Here is a table of points, one per row:
tensor([ 0.52,  1.13, -0.32, -0.26,  0.02,  0.56,  0.05, -0.42, -1.11, -0.13, -0.06,  0.11])
tensor([-1.68, -2.08,  0.76,  0.78, -0.46,  1.02, -0.81, -0.31,  1.25, -0.70,  2.97,  0.26])
tensor([ 1.55,  1.72, -0.33, -0.04, -0.03, -0.66,  1.00, -0.78, -0.97,  0.70, -0.90, -0.84])
tensor([ 0.11, -0.36,  0.40, -0.12, -0.48, -0.20, -0.41, -0.11, -0.25, -0.07, -0.40,  0.86])
tensor([-0.21, -0.82, -0.50,  0.06, -0.44, -0.88,  0.31,  0.12, -0.45, -0.01, -1.56,  0.93])
tensor([-0.09, -0.35, -0.26, -0.45,  0.21, -0.08, -0.36, -0.34,  0.29,  0.60, -0.26,  0.12])
tensor([ 1.53,  1.31, -0.43,  0.07, -0.20, -0.04,  0.36, -0.68, -0.97,  0.45, -1.39,  0.18])
tensor([-1.65, -0.65,  2.61, -1.54,  2.26,  0.31, -0.59,  2.77,  0.99,  0.73,  2.78, -0.51])
tensor([ 1.72,  1.49, -1.11,  0.56,  0.03, -0.19,  0.63, -1.12, -1.34, -0.04, -1.76,  0.05])
tensor([ 2.74,  1.59, -1.43, -0.02, -1.16, -1.49,  1.07, -0.78, -1.45, -0.23, -3.21, -0.30])
tensor([-1.91, -2.64,  3.38, -0.96,  1.80,  0.43, -0.45,  1.88,  2.32, -0.86,  4.14,  0.45])
tensor([ 2.54,  2.49, -1.67,  0.81, -1.04, -1.35,  0.63, -1.09, -0.90, -0.03, -3.16,  0.82])
tensor([ 0.48,  0.65, -0.71, -0.12, -0.03,  0.74,  0.69, -0.32, -0.87,  0.67, -0.80, -0.25])
tensor([-2.67, -1.80,  1.23, -0.05,  1.84,  1.68, -1.12,  1.75,  2.08, -1.20,  3.61, -0.30])
tensor([-3.08, -3.47,  3.76, -0.95,  1.82,  1.26, -0.41,  0.98,  1.69, -1.10,  4.93,  1.42])
tensor([-2.65, -2.07,  0.88,  1.21, -0.30, -0.03, -0.94, -1.06,  1.25, -0.71,  2.01,  0.89])
tensor([ 2.47,  2.80, -1.36, -0.59, -1.27, -0.67,  0.95, -0.42, -1.29,  1.11, -2.71, -1.57])
tensor([ 1.57,  2.41, -1.14, -0.61, -0.04, -1.06,  0.69,  0.05, -1.31,  0.89, -1.28, -1.05])
tensor([-1.56, -1.84,  0.50,  1.19, -0.49,  1.03, -0.46, -0.23,  1.17, -0.83,  1.65,  0.15])
tensor([-2.64, -2.42,  2.17, -0.18,  1.61,  1.30, -0.64,  1.52,  2.23, -1.22,  4.70, -0.31])
tensor([-1.50, -1.89,  0.61,  0.51, -0.24, -0.09, -0.95,  0.37,  1.16, -0.54,  0.88,  0.50])
tensor([-1.14,  0.01,  0.72, -0.25,  1.03,  0.42, -0.34,  1.78,  1.22,  0.15,  2.03, -0.54])
tensor([ 1.63,  1.88, -1.81, -0.43, -1.33, -0.60,  0.74, -0.91, -1.76,  0.84, -2.22, -0.72])
tensor([ 1.67,  2.09, -1.25,  1.13, -1.27, -0.79,  0.35, -1.12, -1.41,  0.30, -1.81,  0.54])
tensor([ 1.92,  0.80, -0.86,  0.10, -1.27, -1.46,  0.56, -0.73, -0.86,  0.65, -1.64, -0.18])
tensor([ 1.28,  2.25, -0.55, -0.84,  1.60,  0.51,  0.31,  0.75,  0.16,  1.34,  0.40, -1.77])
tensor([ 1.99,  1.63, -0.25, -0.44, -0.42, -0.39,  0.83,  0.06, -0.55,  0.04, -2.40, -0.32])
tensor([-1.57, -2.29,  1.04,  0.66, -1.12, -0.87, -0.73, -1.56,  1.06, -0.66,  1.06,  1.00])
Along one direction, these points spread out more than along any other. Where along it does each point below lie, from 0 to 99? The average is 50, and the first point in the table lies past the average.
tensor([-3.13, -3.26,  0.42,  1.34, -0.56,  0.46, -0.64, -1.20,  0.82, -0.53,  1.75,  1.49]) 35
tensor([-1.36,  0.03,  0.79, -2.04,  2.44,  1.38, -0.50,  3.05,  1.15,  0.72,  2.91, -0.71]) 35
tensor([ 1.74,  1.21, -0.56, -0.44,  0.32, -0.52,  0.58,  0.53, -0.63,  0.05, -2.27,  0.46]) 62
tensor([-1.05, -1.02,  0.20,  0.45,  0.42,  0.73, -0.51, -0.16,  0.66, -0.03,  0.63, -0.11]) 44
tensor([ 0.13,  0.53, -0.84, -0.09,  0.62, -0.56, -0.03,  1.33,  0.51, -0.76,  1.21, -0.76]) 48
tensor([ 2.24,  2.79, -2.05, -0.48, -0.48, -0.16,  0.34, -0.26, -1.81,  0.90, -2.45, -0.96]) 70
tensor([-0.33, -0.73, -0.04,  0.13, -0.03,  0.09, -0.29, -0.60, -0.13,  0.30, -0.90,  1.12]) 51
tensor([-0.93, -1.37, -0.26,  0.69, -0.31, -0.03, -0.54, -1.07,  0.44, -0.26, -0.21,  0.67]) 47
tensor([ 0.97,  0.43, -0.58, -0.15, -0.60, -0.34,  0.63, -0.91, -0.44, -0.10, -2.45,  0.08]) 61
tensor([ 1.66,  0.81, -0.59, -0.19, -0.97, -1.00,  0.09, -0.15, -0.78,  0.26, -2.20,  0.75]) 62
tensor([ 0.97, -0.16, -0.78,  0.19, -0.61, -1.10,  0.68, -0.04, -0.99, -0.10, -1.86, -0.14]) 60
tensor([-2.94, -1.63,  0.87,  0.86,  1.15,  1.77, -1.04, -0.17,  1.22, -0.14,  2.67, -0.18]) 32
tensor([-1.93, -2.14,  1.01,  0.21, -0.52,  0.45, -0.62, -0.35,  1.34, -0.75,  1.93,  0.48]) 36
tensor([ 1.06,  0.81, -0.57, -0.02, -0.10, -0.70,  0.63,  0.20, -1.40,  0.34, -1.39, -0.46]) 60
tensor([-0.87, -0.64,  0.28,  0.21, -0.44,  0.01, -0.60,  0.24,  1.00, -0.31,  0.60, -0.36]) 45
tensor([-1.09, -1.54,  1.16,  0.40, -0.22,  0.19, -0.70,  0.28,  0.85, -0.48,  0.79,  0.18]) 41
tensor([ 1.77,  3.05, -1.55, -0.70, -1.02, -0.23,  0.91,  0.51, -1.26,  0.59, -1.46, -0.85]) 66
tensor([ 0.24,  0.39, -0.18,  0.15,  0.44,  1.16,  0.23, -0.80, -0.63,  0.56, -0.33, -0.13]) 53
tensor([ 1.48,  0.86, -0.83,  0.24, -0.18, -0.03,  0.41, -0.44, -1.35, -0.40, -2.57, -0.17]) 63
